In the data rows, 128 means zero.
Here are some points:
array([147, 153, 208, 168, 194, 188, 181, 129, 165, 172, 169, 184, 169,
       151, 183, 193])
array([161, 165, 128, 175, 132, 150, 140, 172, 139, 132, 156, 146, 142,
       142, 158, 162])
array([175, 201, 181, 191, 177, 162, 192, 160, 185, 178, 194, 189, 197,
       179, 184, 175])
array([ 99, 131,  14, 103,  74, 114,  72, 164, 107, 140,  95, 149,  96,
        79, 124,  51])
array([122, 160, 148, 152, 117, 134, 121, 126, 112, 132, 135, 152, 139,
        91, 145, 112])
array([162, 167, 150, 169, 135, 142, 146, 136, 118, 138, 153, 167, 157,
       146, 148, 126])
array([131, 135, 125, 141, 132, 106, 127, 140, 128, 140, 121, 151, 132,
       109, 124, 106])
array([143, 144, 179, 143, 167, 148, 152, 119, 138, 173, 156, 133, 150,
       153, 148, 138])
array([156, 165, 182, 148, 166, 157, 178, 159, 143, 176, 179, 180, 182,
       139, 185, 156])
array([137, 134, 126, 167, 126, 148, 141, 152, 141, 130, 145, 123, 143,
       128, 121, 126])
array([203, 123, 161, 173, 185, 182, 165, 184, 188, 140, 175, 165, 171,
       194, 147, 194])
array([162, 153, 149, 159, 152, 164, 123, 153, 190, 135, 154, 163, 151,
       157, 155, 142])
array([133, 145, 159, 129, 153, 144, 166, 137, 142, 142, 143, 147, 141,
       173, 140, 162])
array([ 94,  81, 103,  93,  99,  89, 104, 104,  92,  98,  89,  75,  92,
       102, 111, 113])
array([108, 108, 101, 116, 107, 113,  99, 138,  96, 116,  81, 133,  96,
       115, 105,  93])
array([159, 171, 191, 178, 148, 153, 164, 144, 146, 144, 148, 156, 175,
       147, 166, 153])
array([150, 149, 148, 167, 155, 154, 151, 152, 119, 150, 126, 165, 157,
       137, 153, 132])
array([ 88, 108,  17,  84,  71,  88,  77, 175,  74, 119, 108, 159,  87,
        74, 121,  46])
array([45, 66, 49, 56, 46, 57, 61, 84, 53, 56, 61, 76, 67, 68, 76, 60])
array([125, 144, 103, 140, 127, 125, 135, 181, 109, 157, 126, 164, 120,
       112, 155, 131])
array([134, 108, 126, 110, 133, 131, 117, 108, 154, 120, 107, 121, 132,
       135, 127, 128])
array([50, 14, 28, 37, 44, 55, 14, 42, 39, 30, 36, 42, 36, 47, 37, 35])
array([142, 172, 148, 141, 141, 145, 133, 146, 122, 152, 125, 131, 149,
       165, 149, 151])
array([ 85,  54, 101,  84,  81,  74,  79,  68,  60,  83,  83,  93, 102,
        82,  87,  95])
array([ 99, 121, 112, 113, 106, 104, 121, 126,  99, 105, 119, 125, 106,
       122, 107, 118])
array([124, 101, 116, 102, 125, 106,  97,  97, 121, 120, 121, 101, 105,
       107,  69, 108])
array([166, 163, 161, 156, 159, 133, 160, 154, 157, 156, 154, 167, 143,
       172, 169, 152])
36 more points follow, each with its number after it:
array([158, 166, 133, 158, 150, 160, 143, 178, 175, 151, 155, 160, 157,
       158, 134, 137]) 0
array([153, 193, 133, 165, 137, 163, 148, 180, 140, 191, 167, 195, 160,
       161, 214, 145]) 1
array([131, 150, 165, 159, 154, 162, 129, 145, 158, 178, 141, 167, 144,
       140, 155, 161]) 2
array([124, 145, 133, 118, 114, 115, 121, 131, 109, 126, 113, 141, 118,
       116, 108, 120]) 3
array([128, 162, 136, 154, 145, 160, 121, 144, 131, 161, 154, 157, 142,
       149, 149, 143]) 4
array([ 94, 110, 136, 111, 104,  99, 101,  84,  85,  97, 108,  88,  86,
       108, 109,  98]) 5
array([114, 154, 121, 119, 113, 105, 131, 149, 116, 133, 125, 120, 153,
       118, 126, 127]) 6
array([109, 111, 103, 120, 102,  87, 102,  94, 142, 112, 127,  99, 104,
       135,  96, 136]) 7
array([144,  91,  99, 110, 115, 113,  83, 122, 134,  88, 108, 113, 102,
       118,  99, 101]) 8
array([166, 152, 146, 164, 144, 140, 139, 137, 123, 140, 139, 114, 145,
       141, 125, 135]) 9
array([137, 146, 140, 150, 123, 125, 119, 124, 140, 139, 113, 123, 125,
       130, 134, 126]) 10
array([186, 172, 146, 160, 162, 170, 144, 171, 159, 167, 171, 196, 167,
       168, 181, 143]) 11
array([155, 184, 128, 151, 138, 143, 124, 150, 150, 154, 153, 168, 130,
       146, 146, 163]) 12
array([143, 130, 139, 115, 110, 115, 130, 141, 100, 125, 126, 133, 130,
       126, 132, 119]) 13
array([106,  59,  86,  69, 106,  84,  61,  90, 134,  62,  91,  90, 101,
       108,  73, 100]) 14
array([108, 148, 125, 106, 124, 139, 134, 143, 130, 105, 133, 132, 112,
       127, 108, 115]) 15
array([142, 166, 156, 170, 141, 172, 159, 166, 131, 161, 152, 179, 159,
       136, 159, 145]) 16
array([120, 126, 142, 121, 135, 123, 143, 128, 118, 152, 137, 133, 128,
       131, 119, 121]) 17
array([120, 143, 118, 127, 110, 114, 129, 133, 105, 126, 113, 128, 126,
       120, 138, 137]) 18
array([ 90,  89,  60,  61, 109,  96,  52, 116,  93,  75,  70,  87,  63,
        87,  80,  78]) 19
array([151, 144, 179, 151, 162, 151, 164, 116, 131, 150, 156, 159, 164,
       145, 166, 167]) 20
array([160, 140, 175, 143, 155, 152, 152, 124, 115, 173, 177, 162, 158,
       150, 169, 144]) 21
array([126, 128, 133, 110, 101,  96, 124, 113,  96, 117, 108, 111, 129,
       101, 113,  86]) 22
array([ 93, 141, 155, 105, 110, 140, 144, 137, 104, 117, 120, 124, 141,
       106, 132, 116]) 23
array([ 96, 113, 102, 109, 115, 116, 127, 123, 130,  98, 121, 103, 107,
       140,  98, 120]) 24
array([133, 108, 162, 139, 144, 145, 136, 118, 132, 127, 131, 105, 141,
       129, 142, 164]) 25
array([112, 155, 128, 155, 131, 143, 155, 143, 154, 155, 136, 133, 143,
       150, 143, 145]) 26
array([109,  79, 110, 136, 116,  95, 144, 112, 176,  99, 134,  72, 131,
       133,  98, 177]) 27
array([127, 144, 152, 145, 145, 152, 139, 147, 130, 150, 124, 135, 145,
       121, 136, 129]) 28
array([55, 71, 77, 77, 84, 67, 69, 39, 89, 69, 79, 62, 86, 90, 64, 97]) 29
array([137, 177, 129, 148, 138, 157, 148, 133, 117, 157, 134, 146, 175,
       128, 167, 162]) 30
array([178, 176, 104, 154, 157, 177, 152, 164, 130, 180, 163, 187, 165,
       140, 182, 123]) 31
array([65, 47, 79, 62, 81, 71, 50, 60, 70, 55, 58, 41, 88, 66, 48, 80]) 32
array([165, 164, 165, 157, 162, 154, 184, 165, 159, 189, 178, 190, 190,
       156, 194, 173]) 33
array([107, 143, 135, 122, 117, 129, 113, 142, 104, 104, 124, 145, 128,
       106, 120, 109]) 34
array([110, 131, 148, 119, 120, 133, 153, 156, 131, 133, 112, 147, 130,
       144, 134, 111]) 35
Which three of these numbered points are nearest to each point below, looking only along the 6 directions in which the first points spread most? Their numbers follow each, nearest first.
array([172,   0, 129,  81, 181, 116, 153,  46, 255, 116, 131,  21, 119,
       194,  27, 217]) > 27 7 25
array([124, 119, 117, 101, 111, 113, 121, 104, 124, 116, 121,  91,  91,
       124,  83, 107]) > 7 24 8
array([123,  98, 142, 136, 155, 129, 113, 138, 112, 144, 118, 149, 126,
       124, 138, 144]) > 17 35 13
array([163,   9, 129,  69, 154, 136, 141,  60, 255, 113, 128,  59, 119,
       168,  46, 193]) > 27 7 8
array([161, 107, 163, 139, 142, 158, 140, 142, 203, 146, 171, 129, 147,
       183, 139, 168]) > 0 2 26
array([157, 108, 140, 139, 140, 159, 137, 120, 135, 109, 119, 118, 141,
       128, 119, 164]) > 25 9 27
array([104, 131, 107, 126, 118,  78, 107, 113, 102, 118, 118, 136, 108,
        97,  88, 113]) > 22 3 34
array([187, 150, 166, 158, 192, 200, 138, 185, 191, 149, 167, 158, 153,
       158, 174, 154]) > 11 0 33
array([133,  76, 129, 125, 123, 134, 124,  86, 210, 118, 137,  69, 139,
       152,  98, 151]) > 27 7 25
array([66, 96, 96, 84, 72, 61, 87, 78, 55, 92, 90, 63, 60, 90, 86, 78]) > 29 19 32
array([132, 151, 143, 160, 155, 147, 133, 131, 132, 153, 161, 152, 158,
       148, 148, 146]) > 4 2 30
array([153, 148, 167, 144, 144, 152, 176, 163, 146, 140, 141, 153, 144,
       151, 167, 145]) > 2 30 4
array([ 73,  89,  91,  87,  67, 110,  66,  95,  73,  58,  92,  60,  88,
        84,  86,  96]) > 29 19 14
array([196, 203, 230, 206, 210, 193, 202, 149, 176, 218, 189, 196, 211,
       186, 190, 204]) > 33 11 1
array([173, 167, 188, 167, 177, 175, 162, 173, 196, 167, 163, 154, 157,
       160, 150, 189]) > 11 33 0
array([138, 156, 139, 131, 137, 141, 152, 167, 128, 124, 163, 152, 163,
       145, 165, 131]) > 4 30 26
array([107, 108, 129, 103, 127, 113, 116, 132, 137,  98, 110, 114, 126,
       113, 123, 116]) > 24 15 3
array([69, 90, 70, 69, 77, 56, 61, 74, 70, 86, 84, 96, 63, 55, 95, 67]) > 19 29 32
